One vector is turned by the same rotation once a step. Each row is the vector after some number of steps, and that number follows the row.
The counts run from 0 to 426.
[ 15  41 -42  11   6  36   5  19 -15 -21 -21 -19  39 -10  29 -26 -15  20
   3  -5 -22 -20 -26  23  38 -28 -20  18 -25 -44 -10  52  59 -18] -> 22
[ 22  -4 -40  18   0  21 -20  20  -4  13  13  13 -66 -19  34 -54 -24  29
  -1 -11 -17  11  14  26  47 -20  24  11 -17  25 -16  33  44 -16] -> 182
[ 16  70 -19 -12  20 -17  33 -14  -1 -32   3  42  -2   5   7  15   4  64
 -31  -4  48  16  25  -2 -24 -18  -8 -13  41   5   8  51   7  -3] -> 364
[ 26  61 -23  15  -1  -7 -14  35  26  -8 -15 -26  59   6  25   2   3  -5
  19 -52  20 -17 -46   8   5 -29 -51  11  15  20  -9   1  28 -32] -> 251
[ 18  43 -13 -14  -7  23 -43 -12  23 -21 -35  -9  13 -40 -15 -29 -29   7
 -26 -42 -22  57  -1  12  38 -37 -32 -24  28  -6   5   8  -3 -39] -> 160
[ 47   0 -46  -4  -8 -50   5  -1  16  16   5  25  -6  19  18   1   0  24
 -34  -1  22  29 -25   6 -28  -3 -46  14  36  69  31 -15  29 -11] -> 372
[ 26  31  -6  28  22   9 -26   3  -5   8 -35  -6 -49  -7   8 -32 -52  17
 -22 -10 -15  18  36  60  44 -43  -6 -17  33  -4   6  25   5 -11] -> 187
[ 19  46  -9 -21  25  -3   7  -8 -47 -32  -8  22 -20  24   0  26  -5  47
  29 -70   0   5   9  22  -2 -17   3   0  64  -4  -8  40  34   5] -> 337
[ 56  41  -2  22  12   7 -13  -5 -33 -15   2   3 -19  30   1  -1   4   9
   1 -58 -43  28 -13  10  15 -18 -28 -52  30  36  19  30  31 -31] -> 332
[ 30  50 -16  16  10 -48 -27   5  28   2 -41   0  47   2  53   7 -18  -3
  -3  -9  -5  -7  -1  55 -27   6   0   6  49  46  -8  28   3   4] -> 226
[ 56  -7 -30  17  13   7  33  -9  -3 -29 -10  41 -26 -19   9 -21  -7  21
 -14   0  21   8  29 -27  19  -4  13  13 -18  12  14  71  62  22] -> 353
[ -6  13 -24   0  31  29 -14  12 -14 -22 -41  -1 -13 -24   4  -9 -23 -41
  10 -43   4   9 -17  27  39 -51 -14  31  34 -45  29  56  22 -13] -> 16
[  4  -2   5 -16  18   5  22 -20   8 -32   6  80 -23 -15   4 -26   3 -11
 -20  -6  45  38 -12 -22 -21 -46 -24  31  56  40  15  19   5  -1] -> 123
[ 18  13 -68   0 -44  -1 -26  -5  -5  18  10 -27 -11 -15   3 -10 -28  53
 -13 -43 -36  10 -53  20  26   2 -45  12  11  29 -15   7  20 -23] -> 171
[ 19  -4 -22 -37   0  34 -26 -10  25 -30 -10  32  18 -58  21 -63   1  14
  -1 -16   1  52  21 -20  29 -19  25  12  -5   1 -29  15  39 -23] -> 154
[ 11  17  -3  31  37  -5 -27 -16  54 -14 -29   0  -8 -22  36  -6   3 -37
  -4 -30  23  23 -11 -23 -19 -43 -14 -15  29  41  45  53 -14 -32] -> 241
[ 28  12 -24  34  -9  14 -60   3  40 -10   1 -16 -43 -25   0 -33 -21 -24
 -31 -44   5  10 -28 -17  24 -35 -52  10  12  14  25 -18  13 -44] -> 412
[ 38  40 -44 -13 -11 -34  29 -19   0 -32  21  24 -11   2   6   5  15  79
 -35  -1  39 -15   7 -17 -37  -2 -16   7   7  -3  19  26  42 -12] -> 366
[ 27   3 -12  22 -19 -16  -3  37  13  -3  19  10 -14  19  21  -2 -17  27
  38 -45   2  -5 -11  -9 -25 -20  -7   8  15  96 -35   3  53 -10] -> 90
[  7  46 -30  15   2  23   2  31 -12  -9 -20 -23  39  -6  25 -33 -33  30
  11  -2 -28 -20 -14  44  31 -43 -21  10 -26 -32 -22  26  56 -30] -> 23
[ 30  23  -9  22  10  21 -50 -10 -28 -25 -11  10  12  46  25 -14   1  -5
 -27   5 -66  28 -10  34 -21 -16 -32 -15  55  -6 -15   9  32 -27] -> 306
[ 18  24 -26  26  -7  30 -48  14  48  -2  21   9 -18 -30  28 -53  -2  -9
  -9 -32  14  27 -30 -25  34 -28 -22   1  -3  53 -15   1   6 -40] -> 410
[ 41  41 -35  26  22   4 -40  38  31 -14  -1  28   0  10  46 -22  -6 -30
 -42  10  19  54  13  -3  16  17  -3   0  16  45   2  -2  30 -22] -> 384
[ -1  39 -51 -34 -10  10 -15  -8 -10 -61  -4  42  31 -14  17   0   5  17
 -29  -5   4  11 -18  -6 -11  30 -16  47  31 -45 -23   8  45  -2] -> 139
[ -6  14   0   9  41  40  -3  13  15 -37 -40  23  10  -1  14 -34  -8 -18
   9  -4  44  -7  20 -10  10 -76 -10  39  16 -46  -9  38  29   2] -> 271
[ 31 -20 -32   6 -36  -6 -16  38  26  -8 -25   2  29  12  37 -20  -4  15
  19  10 -26  17  23  35 -13 -16  34   4  22  61 -45  35  50  15] -> 63
[ -2  -8  16 -28  -8  22  -3 -20  11 -53  -8  17 -38 -38 -16 -14 -16  16
  25 -44 -20  37  31 -11  -7 -51  29 -25  41  24  -8  62  26 -12] -> 324
[ 62  43   9  31  -1   9 -22   7  28 -22  -8 -15  33  25  23 -14  24  20
  11 -29 -16  14  24 -13  -8 -25   2 -57  14  44 -22  27  33 -27] -> 77
[-10 -18 -41 -16 -45  31  15  -4  -1 -22  29  44  18   4  18 -36  49  31
  -5  18   6  -1 -41  -5 -24 -49 -21  35  20  18 -37  31  30 -11] -> 287
[ 73  50  -3  42  35  -8  20   5   2  -5 -12  31   5  18  17 -23 -17  16
 -40  11   4  40  19  -2  18 -22 -31 -36  -4  42  28  36  28 -13] -> 358
[  4 -20 -14  -2 -26  26 -13  23   8  -1   2  38  11  17   6 -38  16 -28
  -9  15 -20  46 -39  30  -3 -64 -26  10  48  62 -22   5  15 -15] -> 292
[  6  -8 -36 -32  18 -27 -11  13  20 -19   8  55 -40  -1  21  -7   0   7
 -16 -10  61  36  19  -4 -26 -10  19  32  59  35  20   8  22  -6] -> 377
[ -5  -5 -34  -5 -26  20 -19 -42 -13 -39   2  23  15  -2  39 -12  14  49
   6  -4 -53  10  -9  -5 -39   1  13   8  26   5 -49  55  43   1] -> 313
[ -7  64 -17  20  18  17 -14  26  36 -39  20  -8  10  -8  36  -3  28  15
  14 -40  40 -17 -14 -34 -13 -27   3  -8 -11  13  -3  49  30 -48] -> 247
[  0  24 -12  14  14  -6 -21  -7  63 -49 -29 -23 -20 -34   5  16  -8 -20
  -2 -39  40 -12   3 -35 -29 -49 -14   4  24  -9  46  52  21 -34] -> 243
[ 34  20 -40  -4  -8 -48   9  16  16  11  19  31  -3  16  25  -5 -11  49
 -27   8  20  30 -16  13 -28  -3 -38   9  23  80  11 -14  29 -21] -> 371
[ 51  25  -3  15 -12 -21 -27 -18  23 -28 -35 -35   9  22 -17  32  -6  17
   5 -61  -5  -8   2  -1 -40 -35 -37 -20  66  10   7   9  18  -7] -> 81
[-48  12 -36 -15   9  -4   7  30  12 -20 -10  13   2 -12  24   8 -25  26
  43 -38  49 -28 -19  -3 -24 -43 -12  69  33   3 -27  25  30   3] -> 258
[ -3  -5 -31 -16   1 -39  -8 -27  43 -29 -44   3  30 -41  44   7  -4   4
  15 -16  30 -26  11   5 -36  -2  26  41  42  14  -9  54  16  20] -> 231
[ 52  34 -31  10  19  -3 -38  51  33 -15  -1  29   5   7  38 -39  -1 -25
 -28   3  31  43  22   4  21   5  11   8   6  41   0 -13  44 -21] -> 383
